One hidden turn or mirror swaps the rows below in pairs. Which row is each named row swapped with?
nul: -0.303,4.024,-3.966,-3.955,-0.497,-0.320,3.626,0.975,1.355,-0.567,1.741,-2.061,-1.340,0.093,-1.793,1.507,1.943,-0.358,-0.745,0.600
luru: -0.681,-3.177,-3.178,-2.088,-1.497,0.329,-1.337,0.055,1.090,-0.486,1.498,-2.995,-1.805,-2.737,-1.373,2.531,2.140,2.892,0.746,-1.023
gatan: 0.101,2.517,-3.749,-3.002,-2.332,-3.428,1.860,2.047,1.610,-1.527,-0.285,-4.471,-2.182,-1.645,-1.196,1.528,0.485,0.083,2.019,-1.202
zuto: -0.489,1.621,-3.337,-2.282,-3.586,-2.330,1.826,2.188,2.715,-1.977,-0.845,-5.625,-2.278,-1.659,-1.520,1.736,0.649,-0.005,0.912,-1.029
Bafog: -1.164,0.758,-3.105,0.254,1.632,-1.294,2.551,-3.414,-0.432,-0.167,0.998,-2.087,-0.525,0.504,0.176,2.163,1.465,-2.319,-0.893,1.054
rekan: 0.454,2.077,-3.311,-3.871,-3.258,-2.045,1.801,-2.536,2.252,-2.615,3.372,-2.132,-1.257,-1.159,-1.588,1.778,-0.571,-1.295,-0.343,-2.264
Bug: 1.365,2.999,-0.113,-1.292,-0.680,0.045,0.529,-1.926,1.065,-4.246,2.221,-5.281,1.289,-2.972,-2.998,0.456,1.736,-2.247,-1.097,-1.452
Sofu: 0.270,2.217,-4.716,-3.792,-0.530,-0.351,3.608,1.074,1.857,-1.289,1.679,-3.075,-0.582,0.395,-2.268,2.023,0.514,0.621,0.402,0.964
bulud: 0.088,0.464,-2.098,-2.333,2.474,-0.261,-3.378,-0.964,1.147,-0.084,-1.633,-1.234,-0.247,-2.588,-0.802,0.830,3.610,0.193,-1.736,-1.369
rided: -1.601,-2.551,-1.272,-1.327,0.670,-0.150,2.553,0.016,1.967,-2.858,-0.561,-1.596,-1.934,-1.746,1.933,2.351,0.890,-2.476,1.079,-2.669
vufo: -1.188,-2.819,-1.487,-0.766,0.382,-0.450,1.007,0.762,2.489,-2.820,-0.230,-2.821,-2.488,-2.084,2.032,1.503,0.017,-1.828,2.295,-1.457
Mola: 1.250,1.134,-3.405,-1.339,1.508,0.316,-3.649,-0.217,0.653,-0.645,0.282,-1.356,0.391,-2.433,-0.069,2.437,3.619,-0.242,-2.307,-2.453
Dedif: -1.085,-2.445,-1.903,-2.106,-1.889,1.239,-0.904,1.796,0.830,-0.054,1.406,-3.531,-1.111,-2.552,-0.737,2.454,1.533,2.856,-0.254,-0.428
bavib: 0.753,0.874,-2.076,-0.932,2.177,0.098,-3.735,-0.842,1.078,0.553,-0.576,-1.016,0.141,-3.435,-0.053,0.456,1.605,-0.510,-1.571,-1.092
lanez: -0.097,-0.873,-3.639,0.398,0.665,0.912,1.689,-1.370,1.035,-0.788,-0.366,-4.479,0.841,0.155,1.582,3.125,0.731,-3.123,-2.457,-1.558
matek: -2.045,0.954,-2.789,-1.008,-1.416,-1.932,2.954,-3.181,-0.663,-0.984,1.829,-3.297,-1.957,-0.172,-0.828,2.244,0.385,-2.851,-1.849,0.666
zuf: 0.307,3.297,0.569,-1.793,-0.368,-1.324,-0.018,-3.217,0.478,-5.246,0.830,-3.577,0.663,-2.615,-2.487,1.379,1.551,-1.890,-1.707,-0.328
sisot: 0.437,0.574,-2.904,-2.161,2.693,-0.605,-2.015,-1.297,1.887,1.908,-0.363,-1.525,-0.271,-4.707,-0.550,1.308,2.603,-0.513,-1.506,-1.137
baru: -0.612,1.101,-3.911,-4.952,-0.071,1.059,2.381,-1.847,1.540,0.275,-0.651,-2.003,-1.533,-3.087,2.663,1.915,1.202,0.607,-1.493,-2.245
somen: 0.912,0.849,-2.596,-2.732,1.580,-0.318,-3.628,-1.709,0.483,-1.540,-1.304,-1.752,-0.842,-4.278,-0.451,2.349,3.093,0.604,-1.797,-1.895
Poked: -1.423,-1.784,-2.907,-1.747,-1.692,-0.510,-0.625,1.720,1.731,0.482,1.682,-2.972,-2.122,-2.603,-1.900,2.758,2.240,2.798,0.408,-0.473
difif: 1.127,2.175,-2.922,-2.588,-2.630,-3.974,2.471,0.718,2.327,-0.886,-0.543,-4.474,-2.416,-1.543,-1.106,2.090,-0.028,-0.922,1.524,-0.790
kolu: -0.311,-2.832,-1.927,-1.156,0.096,-0.434,1.753,0.381,3.039,-1.838,-0.403,-2.570,-2.431,-3.128,1.585,2.272,-0.148,-3.079,0.353,-3.075
bikem: -0.571,-1.376,-4.332,0.683,0.503,1.798,1.515,-0.004,1.611,-0.027,0.575,-3.288,0.273,-0.398,1.919,1.633,1.710,-2.947,-1.965,-1.476
Betug: -1.501,-2.365,-1.943,-0.233,0.215,-0.296,1.350,0.791,2.679,-2.917,-0.434,-2.988,-2.220,-2.510,2.036,1.060,0.580,-3.321,0.667,-2.791
zimit: 2.222,3.120,0.393,-2.011,-0.335,-0.909,0.086,-2.955,1.509,-3.729,1.858,-4.323,0.895,-3.125,-1.795,0.470,-0.469,-1.839,-1.654,-1.064
Pag: 1.254,2.402,-3.195,-5.108,0.589,-1.107,3.412,0.985,1.711,-1.087,0.849,-1.599,-0.827,0.287,-0.415,2.945,1.574,0.292,-0.795,0.829
vifer: -0.625,2.417,-4.468,-4.513,0.106,1.580,3.682,-0.873,1.973,-0.365,-0.039,-2.289,0.250,-2.413,-0.150,2.679,2.054,0.610,-2.745,-2.262
Saza: -0.863,0.150,0.189,-0.084,-2.124,0.720,2.296,-2.336,4.262,-3.085,0.983,-5.183,-0.353,-1.099,1.276,-0.260,1.712,-0.179,1.623,-0.146
daki: -1.271,2.542,-3.192,-2.407,-2.496,-3.339,2.051,0.710,1.272,-0.776,-1.542,-4.487,-2.605,-1.375,-0.258,2.477,0.726,0.398,1.787,-1.342
ramep: 0.888,3.058,-3.615,-3.866,-0.513,-0.779,3.906,1.454,1.264,-0.773,2.148,-2.350,0.121,0.229,-0.458,1.406,1.127,0.354,0.280,0.867
Pav: 1.034,0.449,-2.594,-1.011,1.409,-0.384,-3.553,-0.250,1.592,-0.625,-0.214,-0.704,-0.629,-4.202,-1.281,2.604,2.933,1.497,-0.893,-1.303
fim: -1.188,-0.264,-3.711,0.541,1.702,2.261,1.569,-1.184,0.530,0.075,0.337,-3.208,0.386,-0.787,2.408,1.660,0.672,-2.514,-0.984,-2.024
sipig: -1.217,1.082,-0.387,-1.278,-2.123,1.260,2.007,-1.716,3.811,-3.251,0.356,-5.870,-2.015,-0.953,0.475,-0.091,3.141,1.220,1.633,0.034
paz: -2.578,-2.098,-1.907,-1.482,-0.271,0.048,2.278,-0.381,2.575,-3.299,-0.160,-2.456,-3.107,-2.104,1.280,2.386,0.701,-2.821,0.866,-2.973
lupeb: -2.466,1.193,-3.100,-2.885,-1.792,-0.901,1.721,-1.547,2.910,-3.338,3.700,-3.605,-1.240,-1.277,0.963,1.090,2.402,-1.495,2.929,-0.773
sor: -0.076,3.048,-0.440,-2.467,-0.080,-0.513,0.410,-2.889,1.032,-4.511,1.522,-4.148,2.227,-1.402,-3.607,0.536,1.175,-1.657,-0.903,-1.233
zub: -2.064,-2.613,-2.421,-1.606,-0.460,0.351,-0.318,-0.085,1.155,-0.116,0.342,-3.924,-2.350,-2.924,-1.853,2.902,2.496,2.880,-0.375,1.023
kifep: -0.029,0.461,-0.257,-0.930,-2.903,0.962,1.370,-1.901,3.442,-3.096,1.196,-5.226,-1.098,0.146,0.664,-0.549,2.369,0.026,1.149,1.460
zipiz: 0.048,4.263,-0.129,-1.510,-1.154,0.347,0.663,-3.004,0.669,-4.592,1.272,-4.746,1.337,-1.989,-1.821,1.433,2.221,-2.626,-0.533,-0.610
fes: 1.283,-0.055,-2.264,-2.243,1.642,0.268,-3.650,-1.957,2.002,-0.329,-1.396,-2.010,-0.840,-4.133,-1.206,2.193,1.873,1.327,-1.737,-0.576
mivo: 1.413,3.852,-0.606,-1.708,-0.133,-0.856,0.886,-2.927,1.510,-4.597,1.722,-4.700,0.850,-2.113,-2.696,0.429,1.499,-1.670,-0.827,0.464
kovab: -0.019,0.876,-2.020,-2.550,1.802,0.476,-3.259,-0.201,-0.139,-0.182,-0.498,-0.850,-1.100,-3.867,-0.218,2.815,3.925,0.119,-0.877,-0.954
bulun: -0.741,0.592,1.005,-0.619,-3.041,-0.207,2.372,-1.990,3.475,-3.125,0.195,-5.049,-0.352,-1.169,0.274,-0.721,2.138,0.567,0.200,0.794
leb: 2.349,0.432,-2.218,-2.242,1.527,-0.919,-3.734,-1.078,1.527,-0.201,0.264,-1.561,-1.964,-3.899,-1.055,1.328,1.978,-0.557,-2.611,-1.089
doni: -4.103,0.316,-2.363,-0.934,-1.749,-1.450,0.181,1.776,1.523,1.015,0.414,-3.858,-0.632,-3.456,1.971,1.937,2.627,0.060,-0.671,-1.567
pup: -0.596,-0.283,-1.354,-0.611,-0.931,-1.795,-0.380,-1.301,1.900,1.339,-0.847,-0.801,-1.484,-2.529,3.049,1.028,0.173,-1.153,-2.276,-2.216
sop: -0.172,2.426,-4.014,-2.400,-3.096,-3.125,2.321,0.825,1.399,-1.101,-1.513,-4.747,-1.888,-0.569,-1.380,2.718,1.595,-0.042,0.991,-1.668
dunug: 0.288,3.229,-1.156,-2.242,0.170,-0.957,1.752,-3.553,2.342,-2.750,2.595,-4.190,1.456,-2.950,-3.293,0.549,1.036,-2.909,-0.715,-0.414
nugi: 0.663,2.430,0.570,-1.675,-0.419,-0.519,0.359,-3.589,2.177,-4.511,1.035,-3.970,0.799,-2.551,-3.438,1.212,0.262,-1.229,-1.540,0.725
Zeg: -2.558,-2.214,-1.609,-0.722,-0.823,0.428,-0.313,1.127,0.445,-0.599,1.542,-4.117,-2.193,-2.416,-1.442,2.721,1.942,2.712,0.740,-0.462
Kenon: 1.909,0.603,-1.553,-1.925,2.413,-0.356,-3.235,-0.070,0.708,-0.057,-0.079,-1.646,-1.347,-3.881,-0.448,0.816,3.810,0.160,-0.730,-0.948
pefos: 1.066,4.299,0.276,-1.632,-0.019,-0.769,0.692,-1.578,1.084,-4.457,2.277,-2.617,1.890,-0.997,-1.371,0.939,2.109,-1.803,-1.382,-0.576
tolu: 0.902,3.895,-1.254,-2.533,-0.821,-0.065,0.038,-2.091,2.235,-3.966,2.344,-3.097,1.295,-2.112,-3.560,-0.012,0.691,-2.130,-1.259,-0.781
voto: 0.933,-0.192,-2.513,-1.733,2.625,0.482,-3.092,-0.379,0.832,-0.385,-0.511,-1.804,-0.648,-4.532,-0.626,1.844,2.789,0.418,-2.272,-1.254
kizem: -1.066,0.325,-0.448,-1.677,-1.538,1.263,2.643,-3.213,3.383,-3.564,0.300,-6.130,-0.609,-1.711,-0.041,0.571,1.875,1.211,0.955,1.075
Muk: -0.987,-1.376,-3.161,0.632,1.383,1.962,2.136,-0.076,2.384,-0.176,-1.102,-3.376,0.105,-0.460,2.193,1.159,0.650,-1.910,-1.587,-0.592
fida: 0.861,3.304,0.277,-0.031,-0.946,-0.464,0.605,-2.774,2.875,-5.061,1.347,-3.703,1.580,-2.549,-2.298,1.024,1.501,-1.489,-0.761,-0.573

bikem swaps with ramep
paz swaps with daki
dunug swaps with sisot
zub swaps with kizem
Pav swaps with fida
rided swaps with sop
voto swaps with mivo
fes swaps with nugi
bavib swaps with tolu
fim swaps with nul
Bug swaps with Kenon
Dedif swaps with kifep
Muk swaps with Sofu

